In the rows, zero is written as 128.
D: rows in 4 groups, each row roughly a mix of its group's directions:
D (100 x 10):
[[143 105 154 127 104 119 128  86  91 111]
 [128 139 151 160 123 133 157 141  81 153]
 [114 112 117 112 133 176 113 171 119 141]
 [128 142 123 115 132 140 120 123 111 196]
 [155 139 115 160  84 109 130 113 105 149]
 [100 146 133 107 144 145  98 132 175 113]
 [112 100 173 120 151 127 131 148 147  94]
 [106  84 103 103 135 102 139 121 134  97]
 [167 139 162 107 119 133 101 105 124 159]
 [150 102 141 105 115 163  98 127  91 124]
 [116 131  93 107 161  83 115 111 122 139]
 [137 139 104 123 150  99 113  74 114 134]
 [120 123 125  97 161 136 121  87 163 108]
 [130  85 144 138 145 108 128 161  98 103]
 [174 136 146  98 127 139  87 145 121 123]
 [120 160 148 164 136 132 120 149  83 139]
 [143 154  92 105 146 122 166 124 139  98]
 [128  95 147 121 148 144 183 138 118 113]
 [126 168 146 144 168 119 131  93 144 141]
 [127 176 144 147 150 123 131  93 156 134]
 [122 107 125 125 154 135 132 171 126  79]
 [148  86 138 146  93 132 109 120 106 157]
 [134 104  96 179 115 107 132 117 150 126]
 [137 147 115 101 172 136 158 140  96 131]
 [168 111 135  99 114 136  93 156 109 114]
 [126 149 155 144 100 166 145 125 164 113]
 [174 138 111 119 132 141 104 144 163 102]
 [176 133 122 144 117 118 118  98 162 151]
 [ 96 126 182 109 123 128 128 108 116 152]
 [115 172 127 131 139 129  87  95 149 125]
 [140 139 164  86 119 130  90 124 141 106]
 [140 137 134 146 117 112 131 110 111 190]
 [154 110 157 120 177 149 150 125 125 109]
 [138 138 178  96 115 133  93 118 133 144]
 [130 167 157 131 174 131 127 106 122 150]
 [170 152 149  99 132 153 107 108 137 145]
 [111 114 126  97 122 140 119 156 181 115]
 [180 128 108 140 160 144 152 111 116 134]
 [132  86 144 158 124  90 125 139 155 111]
 [146 102 163 126 166 136 140 133 153  97]
 [121 161 141 148 176 119 140  98 131 148]
 [163 146 120 161 167 128 133 129 105 155]
 [136  99 159 131 114 172 150 155 133 113]
 [106 177 133  99 137 137 159 114 145 114]
 [124 120 118 107 175 120  87 104 110 124]
 [ 80 135 155 117  97 118 109 128 156 133]
 [161 127 155 148 125 140 128 146  89  92]
 [ 90 123 128  98 139 108 141 100 155  97]
 [113 126 174 108 135 138 118 130 174 107]
 [138  78 111 105 134 110 168 137 124 131]
 [165 139 152 141 135 145  98 145  99 159]
 [ 99 173 123 134 160 107  97 130 116 135]
 [126 128 121 164 178 113 142 110 116 155]
 [139 100 107 129 111 117  94 124 169 159]
 [129 156 159 151 122 170  93 120 124 118]
 [153 139 127 166  92 116 150 122  96 145]
 [186 152 132 122 139 131  93 130 121 136]
 [ 83 119 103 145 142 129 160 145 137  98]
 [153 103 109 138 105  99 164 133  99 146]
 [126  95 124 111 122 174 103 162 116 123]
 [101 124  99 134 163 106 167 105 137 119]
 [ 87 131 157 124 138 138 160  98 111 150]
 [105 138 143  96 181 117 141 106 120 125]
 [122 156  87 112 139 159 137 146  93 118]
 [ 95  98 104 128 114 111 126 120 175 141]
 [105 166 145 140 106 149 130 152 168 122]
 [131  83 139 134 152  96  94 106 131 123]
 [ 96 128 136 154 130 148 163 166 102 135]
 [ 86 134 110 120 149 151 152 153 117  95]
 [122 112 151  96 175 106 108 107 121 118]
 [ 85 120 121 145 125 144 154 160 122 163]
 [ 75  91 122 134 145 111 148 112 124 135]
 [146 121 134 114 177 158 149 141 115  99]
 [164 133 144  99 125 135 103  93  93 134]
 [ 86  89 112 161 119 121 147 127 121 147]
 [135 124 123 107 125 156 141 170  83 143]
 [137 154 142 170  89 133 150 144 109 141]
 [156 168 110 120 148 113 107 126 157 158]
 [134 166 123 149 139 154 158 144 105 161]
 [ 92 165 137 117 158 138 100 130 155 116]
 [101  82 121  94 111 141 115 103 134 116]
 [ 86 139 126 127 133 150 170 141 104 153]
 [171 123 167 110 152 145 118 119 155 119]
 [151 120 128 126 132 129 112 140 148  64]
 [113  91 135 141  95 103 138  88 125 144]
 [ 78  97 106 119 119 125 135 122 163 137]
 [138 126 111 144 100  96 180 134 118 145]
 [134 145 110 125 101 124  98 141 181 111]
 [158 110 121 151  89 116 161 134 102 144]
 [162 153 111 143 143 121 105 160 161 146]
 [123 116  88 111 137  76 123 140 116 148]
 [176 137 124 125 111 123  91 130 166 127]
 [116  94 130 134 120 151 130 158 130  76]
 [131 160 156 149 121 167  96 107 133 116]
 [115 140 137 151 119 106 157 109 109 178]
 [102 140 109 152 134  97 150 136 173 142]
 [126 175 113 130 152 110 137 129 148 169]
 [153  84 116  98 129 119 110 150 104 108]
 [133 108 104 161 160 127 171 118 144 113]
 [112 156 164 148 137 161 165 129 132 112]]

the four rows of each list that fit no group, in list order (the others fit one group, some only roughly):
  * Z144: [129 145 157 101 158 131 130  92 166 134]
  * Z264: [153 106 140 127 152 132 165 103 137  88]
  * Z382: [180 169 125 132 148 111 111 134 133 140]
  * Z254: [107 132 120 127 102 112 116 130  74 160]
  * Z251: [151 162 168 113 130 152 103 135 145 107]
  * Z112: [152  99 132 131 125 143  80 113  92 131]
  * Z817: [136 142 178 134 117 137  82 122 132 146]
  * Z779: [135 119 162 154 126 159 150 154  90 125]
  * Z283: [138 117 123  84 129 162  89 134 126 104]
  * Z635: [155 141 139 165  86 149 124 104 110 135]
  * Z773: [129 147 155 163 145 164 134 114 112 162]
  * Z728: [140 136 167 122 157 133  95 121 102 161]
  * Z550: [109 140 148 173 146 125 126 110 120 171]
  * Z977: [113 181 146 162 106 142 123 144 132 135]
 => Z144 Z264 Z251 Z773
  * Z176: [ 78  86 141 114 123 131 141 121 124 152]
  * Z671: [133 117 105 122 155  86 150 111  91 140]
  * Z370: [ 98  74 117 129  98 128 124 118 149 138]
  * Z160: [146 118 156 121  99 104  80 133 152 127]
  * Z572: [136 131 161 120 154 147 129 165 130  85]
  * Z443: [155 163 130 118 157 144 124 103 167 138]
  * Z358: [122 106 112 115 172  94 133  97 136 105]
  * Z860: [126 147 158 125 129 128 157 102  76 129]
  * Z314: [105 123 147 130 135 153 138 149  86 168]
  * Z172: [165 141  82 152 107 109 113 127 132 143]
  * Z958: [ 70 145 104 137 143 131 140 157 130 124]
 => Z176 Z572 Z443 Z958
  * Z14: [148  87 137 121  99 157 104 159 133 123]
  * Z460: [111  96  91 118 132 104 116 108 168 127]
  * Z131: [105 131 120 133 133 120 141  72 160 150]
  * Z452: [129 121 104 160 111 158 136 158 133 169]
  * Z776: [151 133  96 132 107  92 122  85 126 145]
  * Z735: [125 103 122  98 112 108 111  79 145 111]
  * Z189: [ 99 138 135 118 181 131  91 129 122 116]
  * Z956: [157  75 125 108 137 142 105 112 112 120]
  * Z310: [136  95  98 167 138 101 150 138 104 122]
  * Z179: [131 167 135 111 139  99 139  82 126 150]
  * Z615: [168 104 128 152 125 103  89 120 149 115]
  * Z79: [161 103  91 126 110 113 109 164 115 135]
  * Z387: [114  98  89 148 120 102 146 113 154 104]
  * Z445: [106 147 126  77 148 145 132  96 113 117]
 => Z460 Z131 Z452 Z79
  * Z605: [106 108 105  92  99 126 107 131 164 111]
  * Z496: [114 103 142 155 101  81 117 123 126 153]
  * Z214: [115 154 162 149 148 116 108  91 156 134]
  * Z965: [129  83 101 153 107 105 130  96 137 136]
  * Z211: [169 111 130 117 164 129 165 125 121 102]
  * Z391: [155 109 114 110 126 150  85 146 150 100]
  * Z293: [145 121 117 162 127 101 122 148 179 114]
  * Z308: [122 132 173 144 138 172 145 146 118 108]
  * Z852: [125 111 117 141 121 101 126 129 177  86]
  * Z851: [ 87 145  98 143 119 133 156 107 106 152]
  * Z505: [145 124 115 152 174 132 144 141 127  84]
 => Z605 Z965 Z211 Z505
  * Z442: [147 123 117 125 126 106 127  86 176 150]
  * Z392: [160 141 143  95 165 163 130 127 110 122]
  * Z409: [137 137  99 126 159 163 147 143 155  96]
  * Z595: [118  98 119 104 128 107 157 114 137  80]
  * Z762: [195 117 131 129 142 127 113 121 108 136]
  * Z693: [ 98 144  99 147 104 127 153 116 152 164]
  * Z12: [132 168 147 117 108 169 132 154 110 144]
  * Z72: [103 120 123 145  98  97 111 145  87 149]
  * Z594: [132 126 121 161  68 122 148 113 118 136]
  * Z972: [ 97  84 135 144 103 151 142 149 105 136]
  * Z943: [123 159 123 107 138 109 130  87 130 171]
 => Z442 Z595 Z693 Z594
  * Z736: [112 124  97 144 138  69 145 122 136 134]
  * Z652: [114 154 127 108 151 135 101  87 162 119]
  * Z105: [ 73 141 158 143 125 138 135 106 137 151]
  * Z539: [168 128 158 138 118 119 122 112  94  91]
  * Z490: [164 121 148 119 160 132 117  87 155 139]
  * Z990: [163  96 137 161 129  97 128 116 158 132]
  * Z468: [137 112 182 141 141 162 148 146 135 125]
  * Z421: [142 168 125 161 106 121 115  87 114 138]
  * Z681: [110 104 147  84 125 124 142 123 152  89]
  * Z438: [128  75 121  94 154 127 136 152 119 122]
 => Z736 Z490 Z468 Z681
  * Z336: [124 126 126 137 110 109 194 145 133 136]
  * Z837: [ 72 141 119 110 114 137 120 157 130 104]
  * Z435: [109 102 111 101 110 109 115  92 164 134]
  * Z675: [148 110 122  84 122 145  88 102 121 141]
  * Z263: [150 133 176 104  97 152 106 135 119 122]
  * Z275: [143 118 133 136 160 158 120 167 118  90]
  * Z839: [114 150 101 121 143 106 127 127 180 153]
  * Z628: [177 109 139 157 136 145 148 113 100 129]
  * Z580: [131 144  97 135 110  92  85 131 118 152]
  * Z61: [165 121 115 138  99 107 171 139 139 107]
  * Z341: [116 143 128 111 172 139 103  85 134 112]
 => Z263 Z275 Z628 Z61
  * Z561: [113 117 116 188 113 135 149 129 130 154]
  * Z877: [134 152 179 112 121 149  99 139 114 147]
  * Z399: [ 95 163 133 131 143 151 147 154 164 137]
  * Z414: [ 81 110 121 110 132 104 121 160 147 103]
  * Z586: [135  87 142 122 112 109  79 119 143 112]
  * Z997: [130  87 111 152 106 119 108 146 169 129]
  * Z150: [131 137  90 126  91  93 150 129 153 147]
  * Z365: [137 132 131 158  94 111 115  81 127 155]
  * Z637: [157 118 116 122 117 122  85 134 121  80]
  * Z763: [146 117 149 159  95 150 146 157  98 135]
  * Z695: [115 102 132  74 136 111 122 124 138  93]
  * Z897: [118 178 126 155  95 116 148 125 150 139]
  * Z136: [107 119 128  78 117 118 129 119 150  86]
  * Z222: [141 135 154 128 181 109 105  98 130 128]
 => Z399 Z414 Z365 Z637
  * Z58: [143 123 124 142  90  95 102 121 105 163]
  * Z752: [ 74 117 131 137 115 115 126 150 157 101]
  * Z141: [111 116 130 120 171 123  94 152  91 124]
  * Z328: [175 114 142 133 117  91 135  99 123 152]
  * Z386: [143 108 139 101 123 140 110 108 116  74]
  * Z29: [163 125  98 111 168 132 114 152 135 102]
  * Z674: [159 132 129 159  99 132  98 113  91 143]
  * Z644: [132  88 137  97 145 103 122 121  88 144]
  * Z989: [115 131  99  82 143 157 103 140 149 139]
  * Z101: [119 118 124  97 124 116 123  93 160  84]
  * Z510: [120 126 105 101 141 100 163  94 157 124]
  * Z208: [130 104 112 124 166 124 127 100  82 146]
 => Z328 Z29 Z644 Z208
  * Z174: [116 148 171 149 134 174 138 143 126 113]
  * Z65: [105 139 146 134 110 151  94 172 151 123]
  * Z650: [142 139 106 149 120 103 104 120  80 153]
  * Z147: [163 113 120 156 140 114 153  98 106 157]
  * Z613: [ 92 113 138 148  96  88 119 127 109 150]
  * Z30: [128 147 153 147 147 158  89 143  95 127]
  * Z853: [153 156 121 130 125 176 113 135 122 166]
  * Z571: [141 124 105 121 187 134 126 136  94 124]
  * Z377: [150  94  89 161 125 122 139 152 108 136]
  * Z89: [126 151 167 160 116 169 133 146 115 118]
  * Z778: [109 138 108 115  87 113 113 137 167 100]
  * Z193: [ 79 148 120 143  96 133 152 142 106 138]
 => Z853 Z571 Z778 Z193
  * Z194: [105  98 118  95 157 121 103 165 132 123]
  * Z316: [150 120 105 125  84  96 135 129 100 155]
  * Z802: [123 139 123 110  93 127  84 167 124 110]
  * Z602: [110 127 115 130 128  99 122 184 102 146]
  * Z218: [136 115 169 143 121 162 128 130 102  89]
  * Z725: [124 145 129 134 145 149 159  83 160 149]
  * Z120: [134  97 124 131 105 121 134 185 105 141]
  * Z966: [ 95  99  89 135 126 108 130 163 132 110]
  * Z104: [126 144 137 174 110 153 131 141 116 171]
  * Z25: [165 140 102 171 100 110 128 112 137 128]
  * Z661: [106 141 156  98 160 168 145 122 132 113]
  * Z440: [122 164 152 143 146 153  81 134 116 122]
  * Z511: [142 161 137 161  84 142 130 101 140 133]
 => Z316 Z218 Z966 Z25
  * Z849: [126 103 123 168 107  87 104 120 126 152]
  * Z859: [ 95 118 160 157 114 122 131 167 112 148]
  * Z701: [123 102 176 132 105  94 105 127 140 138]
  * Z326: [ 94 128 104  99 115 136 175 140 126 108]
  * Z662: [123 114 118  92 123 155 105 151  86 149]
  * Z401: [161 133 144 142  79 128 154 156 118 130]
  * Z973: [109 154 168 134 148 166 101 132 136 113]
  * Z688: [135 132 142 100 129 159 121 124  74 152]
  * Z545: [179 129 111 100 131 120 115 140 123  90]
  * Z321: [123 101  88 105  98 126 152 153 126 104]
  * Z861: [109 140 114 110 127 140 129 139  64 139]
 => Z849 Z859 Z662 Z401
